Rotation paths and how fast each direction turns (degrees per step)
Each turn is a multiple of 5 degrees from 10 to 175, or 0.
Each row of a path follows its step; steps can be skipped.
Rotation 1:
step 0: [  6 -11   6  12   7 -10  11  -5   0  17  21 -36 -15  31  14 -18 -24 -10
  -1   9 -15  19  27  34  -2  -5   1   7  31  -7 -15  26  -6   6  -9  22
   4  35  11 -14 -20 -14  13 -26   6  -2  -8  21  23 -36  -4   2  -1  13
  15   8  -3  35  13  -9  21]
step 1: [-22 -14  -8  -9 -45  19   2  11   4   5 -13 -21   8  -9  -7 -27  -2  11
  35  13  15   4   0  -2   0 -39  -5  -3  17  18  -3  27   1 -13 -15  20
  14  23  10  30 -15   2  -9  15   7   9 -19  -5  -6  14   9  20  25  12
 -12 -14  -7 -23 -39  -1  26]
step 15: [-31 -20   4 -22 -41  -1 -13  -7  23  11  26  15 -19  -6   2   7  -3  10
   7  29  26   6  -2   9  -1  10  -8   4  -1 -22 -22   2 -12  -1  16 -49
  40  30  -6  -2  20  15  16   8  -7  -1  -9  -3  -3   3  23 -19   8   4
  -1  27  22  -8 -23   4  -1]
step 19: [  1 -20 -13  31 -31  10  27  20  35   3  -7  10  -6  17   4 -13 -35   8
  -8   2   5 -42  22  19  -9  13 -11   7  17   5 -16  -9   5  28  17   8
  -1  -9  -4   6   9  15  28   7  -4  16 -10  13  21 -15  27 -20 -17   8
 -20 -10 -13  30   8 -21  -6]
step 23: [ 13 -11   0   0 -14  26  -1  37 -48  11 -10  17 -23  13   4   8   6  32
  10  -6  12   8  20 -17 -17  13  16  -1  12  -9 -26   5 -25   9 -12  26
  -7   1 -16 -26 -24 -14  18  -4   3  22  -8  -1 -12  -2 -16   5   1  32
 -40 -11   1   3  -6  15  -4]
step 25: [-15   4  28   1  29 -30  12 -18  19  14  19  30 -36  11  -2  -2 -13  -3
 -14  -5  -4  13  15  -2  -2 -17  -2  16   1   3  18 -13  15   0 -13 -35
   6  26 -24   1  -6  11  11  45   1  -2 -19  16 -10 -28  -7  -3  11  14
  20  34 -13   9  -5 -24  -7]
step 26: [-23   0  -9   8   7  -5   1  18  18  -6  11 -19   5 -18 -19   3 -15   6
  -5  25   7  11   8  43  20  -4  33  -3   6   7 -28  -6  -3   2   2  -7
 -21   8   9 -21 -15 -30  21  -3 -22  43 -17 -13 -11   1 -15  27  41   6
  20  -3  16  11 -15 -13  24]
step 37: [-12  -5 -10 -26  -7  -9   5 -19  12  14  -9  -1 -24   0  25 -36 -33  -2
  15 -24  35  32  28   4  -5 -29  -6  -1  -7 -22 -12   7   5   5 -18  10
  -5   7  -6 -11 -20 -13  -3 -19   1  17  35 -12  -4 -15 -20 -34  14   9
  -5 -10  14  -7 -30   2   3]
[ -3   1   1   5  -5  -2   1   0  -3   8  -3   0  -4   7  -7   8  -2   3
  -6   0   4   1  -2   0   1  -1   1   3 -11  -3  -8   4   6  -6   6   0
   3   1   1   0  11  -1  -3 -11  10  -2   2   2  -4  -2  -5   9   4  -3
  -1  -1  -3   3  -4   6  11] : 125
[ -2   4  -2  -8  -9  -4  -2  -1  -4  -5  -3   4   1  -5   4   5   1  -1
  -1   1  -4   3   1   3  -1  -5  -3   7 -10  -2   4   3  11  -1  10  -8
   9  -4   2   1  -8  -2   5   1   3   6  -7  -1   3  -5   2  -2   3  -4
  -3   1 -10   2   5  -2 -10] : 110
[ 1 -5  0  1  4  0  1 -2 -7 -2 -5 -2 -6  2 -5  5 -7  4  9 10  4 -3 -5 12
  1  0  9  1  1  2 -6 -6  2 13  2  0 -3 -1 -2 -7  3  0 -4 -2 -3 -5 -6 -3
  4 -4 -2  2 -6  1  0  2 -9 -4  9 -6 -2] : 110
[  7   3   4  -3   2   1  -4   3   1   0   4   4   2   2   7  10   2  -4
  -1  -1   2   2  -2   3  -9  -3   4   8  -2  -2   6  -2  -4  -3   0   5
   1  -2  -8  -9   3   6  -2  -3  -7   4  -2   4  -5   2  12   5   3  -1
 -10   8   3  -9   1   6   3] : 40
[ -5   5   9  -4   0   7 -10  -2   6  -1  -6   2 -10   0  -1   2   4   5
   3   2   4   0  -6   4   4   3  -4   4   1   4   3  -3  -3  -3   1  -2
   8  -2   0  10  -7  -2 -14   5  -2  -2  -3   3   0   3   0   4  -8  -6
  -4   2   5   7  -4   0   4] : 155
[  1  -7  -4 -12   1  14   0   7  -6   2   9   0   2   0  -4   0   3   5
  -7   2  -4   1  -7   1  -7  -1  -5  -2   1 -12  -3   1  -1   0   4  -3
  -8  -3  -1  -5  -1  -5  -6   4   0   3  -2   6   5   0  -4   1   1  -7
  10   1   5   3   5   1   2] : 120
Rotation 2:
step 2: [ -2   4  14  14  14  21  -8 -11  -3 -16  18  16 -16  22  -2  35   8 -24
 -16 -10  15   7  -6 -36  -5   1 -12  21 -37  -6 -13  30  21  11 -26 -10
   2  35  10 -35  -8  -6  11  -5   9 -10  34  -3 -22  13 -40 -16 -24  16
  11  33  24  -8  31 -28  -3]
step 7: [-16 -21 -19  18 -10   5  29  15 -31 -16  38  20   6  25   3  -4  -2 -12
  12  12  26  25   0  -7 -11  12  -4   2 -47 -27 -20  -3  -2   8  17 -35
  21  12   3 -22   6   0   4  23 -12   0   3  -2  19  14 -15   2 -39  44
  -5   1 -18 -24 -34  15  16]
step 15: [-11 -18 -17 -22 -16  -2   7   7  -3 -10  21 -24 -21  -4  24   4   0   5
   3 -30   1 -14 -18   3  18  28 -17  24  -4 -34  -1  15  11  41  12 -23
  -9  16  10  11  13   5 -20  -1 -32  17  13 -29 -21   3   4  20 -31  11
  13  51  24 -30 -23  -3  26]
step 16: [-15   1 -19 -14  -7  44   3  15  -5 -18   4  16 -30 -17 -10   9   5  15
   4   5  10 -13  24 -31  18   6   6 -41  39 -30  14   9 -20  47 -20  34
  14   4  -8 -13   0  27 -31   3 -32   9 -12  10  -8  18   6  -4  12  -8
  19  18  18  26   2  -7  10]
step 18: [  8 -20  -4 -15  -1  12  -7  10   7   4 -10 -16  27   4  -7 -28  11 -38
 -24  32  30  -3  22 -20   9  20   9  -4 -11  -6 -14  11   0  15  15 -12
  30 -11  -1 -31 -10  13  12  -1  -8  11  42  -4  61   0 -29  15  23  -9
 -21  16  12  -4  35  -5  12]
step 29: [-29   6  -7  -9 -24 -11   1 -22 -21  -4  -8  -2  -9  19  -2 -23 -51  13
 -27  10   0 -22  -1 -15  28   0   5 -13   9  24   6  28  -9  -3   1  69
  32   9  -9 -13  23   6  -8 -25 -12 -20  11  -9  32  11 -11   6  -3  -9
  -2  15  20 -27 -18  -1 -20]
step 33: [  2  -3 -26 -13 -19  51   4  -2  10  -2  10  -8 -11 -13 -12  -7 -21 -17
   5 -38  27  13  -3 -22  21  32  -5  -3   4 -17 -23  41   4  10   8 -11
 -26   5   0 -14   1   5   8   4 -10  24   7 -17  17 -20 -26  -9 -32  28
   2  25  22  23  24  -8  48]
step 35: [  3  20 -13   7  -9  28   4  32   6 -15  -4   9 -17  18   3 -19  14 -14
  -4  32  -2 -16  28 -26  14  37  11  13 -44 -27   6 -11 -11 -11  -4   1
  31  27 -19  45   5   3  36 -12  -5   6  21 -15   9  31  -9   7 -10 -14
   7 -28  34   6  11   8  -8]
[ 8 -2  2 11 11  6  4 -5  7  4  4 -6  1  3 -1  0  6  9  2  5 -7  5  5 -2
  3 -3 -6 -8  0 -4  2 -2  1  6  2  2 -1  5 -7  8 -2 -2  3  2 -3  6 -3 -3
 -6  9 -1 -1  5 -4 -1  2  6  4 -8  0 -4] : 95
[  9   2   3   6  -1   1   2  -1  -9   4  12  -3   0  -3   3   6   0  -4
  -7  -3  -1   3  -3   5   2  -6  -4   2   6  -2  -3   3  -2   4  -3 -11
   3  -7  -2   4   3  -5  -2  -6   7   1   7   9  -2   5  -2  -3  -7   8
  -4   6  -8   2   4  -1  -1] : 60
[  2   3  -4  -4   1  -1   4  -3   9  -7  -3   3   2  -6   4  -2   3   0
   1  -4  -1  -7  -1  -9  -1  -8  -2   5   7 -11   7  -6  -8   0  -5  -5
   3   4   6  11   6  -7  -5   0  -1  -9   3   0   0   1   5   8   4   3
   2   1  -2   1  -4  -3   3] : 70
[ -7   4   3  -1   2   3   3  -7   8  -7  -3  -5 -10  -4   6  -3  -9   3
  -3   3   4   9   4   2   3  -4  -5  -2   8   2  -3   4  -3  -6  -3   6
   2   0  -2  -4   2  -8   0  -3  -2   8  -4  -3   1  -6   5  -3  -4   2
  -8  -4  -6   9   2  -6   0] : 90
[  3  -5  -6  -3   2   1   6  -9   2   7   1  -4   1  -2   2  -9 -10  -7
  -2  -3   2  -2   3   4   6  -3   0  -9 -11  -3   3   1   7   5   7   4
  -3  -6  -2   3  -1  -4  -2  -1   2  -4   4  -3   8  -6   8   4  -1   8
   1   4  -1  -5  -4   6   0] : 100
